Each row has a name. After each piece below comes the name of the row it's from, unless a question asks for something else. Each question is about the rows just above it. Some pieces are copies with a little noise.

[  6.5  -4.9 -16.1 -14.6  -4.1  -5.0   7.4  -7.3 -18.2   6.5   8.5   1.5
  -7.1   9.7 -17.9  15.6  12.7   9.3  10.8 -11.4  -0.3  17.8  -3.5   1.8
 -16.8  -8.8  -8.2   0.2   2.4  -0.9 -12.2   9.0  -6.5  -5.8 -13.1 -18.2
   5.4  -3.9 -20.2 -72.1  -7.6  -8.4  -2.0   5.6   3.6   4.2  -1.8  11.3
  -0.4  -0.2 -13.2   2.1  16.6   7.7   5.2  -3.1 -10.4   6.3]  J913
[ 10.8  -3.5 -12.7  -7.9  10.5  -0.6   5.6  -7.1 -20.4  11.6   7.4  -2.6
  -0.8  14.2 -20.1  11.8  21.7 -11.6   7.9 -11.0   5.1 -11.2  -3.4   8.6
 -13.8 -11.5 -11.5   4.1   2.2   5.0 -11.8   9.0   0.9 -16.4 -14.0 -24.8
   4.5  -3.9 -23.6 -65.1  -4.9   0.1  10.4   5.6   3.9   5.8   2.0  10.6
  -5.7  -0.7  -6.4   0.5  23.0  19.4  10.8  -6.7 -11.1   9.3]  J251
[  6.0  -5.2 -16.0 -12.3  -5.2  -2.9  11.0  -9.1 -18.0   3.0   4.5   7.1
  -6.8  11.6 -21.9  12.7  10.5  -2.4  10.7  -9.8  -1.2   9.8  -1.4  -1.9
 -12.4  -7.4  -7.9  -1.4   2.3  -0.5 -12.0   9.5  -9.0  -6.6 -14.0 -17.8
   3.7  -2.4 -20.6 -45.1  -8.8  -5.7  -5.2   5.2   4.2   3.3  -4.1   9.0
   1.2   2.2 -12.5   2.2  12.8   3.3   4.2  -5.4  -7.5   7.4]  J626
[  7.6  -5.3 -15.5 -15.4  -4.7  -4.3   5.3  -6.5 -18.1   8.7   9.8  -1.7
  -6.8   8.9 -16.1  15.9  13.7  37.0  11.2 -11.9   1.1   1.1  -3.3   3.8
 -18.2 -10.1  -8.0  -4.7   3.0  -1.1 -12.3   8.6  -4.7  -6.8 -12.8 -19.2
   5.1  -4.0 -20.8 -81.2  -7.0  -9.1  -0.3   5.5   3.4   4.2  -0.1  13.0
  -2.8  -1.6 -11.9   0.4  19.1  10.5   6.4  -2.1 -11.7   6.0]  J396
[  7.0  -4.4 -15.4 -12.2 -15.4  -4.0   8.4  -7.9 -18.9   6.3   7.1   2.1
  -5.9  11.4 -19.1  14.4  14.4  11.4   9.5 -10.6   0.8   2.0  -3.3   2.4
 -15.1  -8.8  -9.3  -2.9   2.1   0.9 -12.1   9.2  -5.6  -8.2 -13.2 -19.4
   5.1  -4.1 -21.2 -63.0  -7.2  -5.6   0.4   5.6   3.9   4.7  -1.8  10.0
  -0.6   0.4 -11.8  -1.0  17.0   9.3   5.9  -4.6  -9.7   7.4]  J612
Shift each entry of [12.7] by +1 times 0.1:
[12.8]
[11.8] with -1 step of 0.1 on every entry:
[11.7]
find: [  6.0  -5.2 -15.9 -12.4  -5.2  -2.9  11.0  -9.2 -18.1   3.0   4.3   7.0
  -6.8  11.4 -21.8  13.0  10.6  -2.2  10.7  -9.6  -1.1   9.7  -1.6  -2.0
 -12.5  -7.5  -7.6  -1.6   2.4  -0.6 -11.9   9.3  -9.1  -6.4 -14.0 -18.0
   3.6  -2.3 -20.6 -45.1  -8.9  -5.8  -5.5   5.1   4.1   3.4  -4.1   9.1
   1.2   1.9 -12.5   2.2  12.9   3.4   4.4  -5.4  -7.4   7.4]
J626
Move every entry of [ -3.4   8.6 -13.8 -11.5] by +1 step of 0.1.
[ -3.3   8.7 -13.7 -11.4]
find: [  7.6  -5.5 -15.3 -15.5  -4.7  -4.2   5.2  -6.6 -18.2   8.7   9.9  -1.5
  -6.8   8.9 -16.0  16.0  13.8  37.2  11.2 -12.0   1.5   1.2  -3.4   3.9
 -18.1 -10.1  -8.1  -4.7   3.1  -1.1 -12.3   8.8  -4.9  -6.8 -12.8 -19.3
   5.1  -4.1 -21.0 -81.1  -6.9  -9.0  -0.2   5.6   3.5   4.0  -0.2  12.8
  -2.5  -1.7 -11.8   0.5  19.0  10.3   6.5  -2.4 -11.8   5.9]
J396

[ 59.4  43.7  48.2  44.7 -53.5 -15.5  52.3  57.1  50.6 -60.7  44.7 -72.6
  56.6  13.3 -19.4 -33.7  15.5 -73.6  49.7 -34.1  66.3  39.2 -25.2  35.4
  67.4  31.3  23.6  -1.3 -66.0 -38.8] -> J133
[-54.2  -0.2 -27.3  50.8   8.3 -20.9 -13.3 -41.4  35.4  13.7  30.2 -14.5
 -68.0  27.7  66.7   4.7 -50.4  26.5  74.5  21.2  55.7 -24.9  61.4  47.0
 -15.7 -69.4  27.9   6.6  40.3  39.3] -> J189
[ 29.3 -39.9 -55.7 -14.4 -18.2 -42.7  42.3 -54.5 -64.7 -36.4 -14.0  -5.8
   5.1  25.3  34.1  23.6  -9.1  76.3  12.6 -32.7  48.0  16.9  31.1 -71.0
 -62.7  46.2   8.3  23.8 -54.0  40.0] -> J355
find: [ 29.2 -40.1 -55.6 -14.6 -18.0 -42.7  42.4 -54.3 -64.9 -36.4 -14.0  -5.8
   5.0  25.2  34.0  23.4  -8.9  76.4  12.8 -32.7  48.0  16.7  31.1 -70.9
 -62.9  46.0   8.3  23.7 -54.1  39.9]
J355
Shift each entry of [-73.6] by +1 times 0.1:
[-73.5]
Shift each entry of [48.2 44.7] by -1 times 0.1:
[48.1 44.6]
Shift each entry of [-55.7 -14.4 -18.2 -42.7] by +1 times 0.1:
[-55.6 -14.3 -18.1 -42.6]
[-60.7] with -1 step of 0.1 on every entry:
[-60.8]

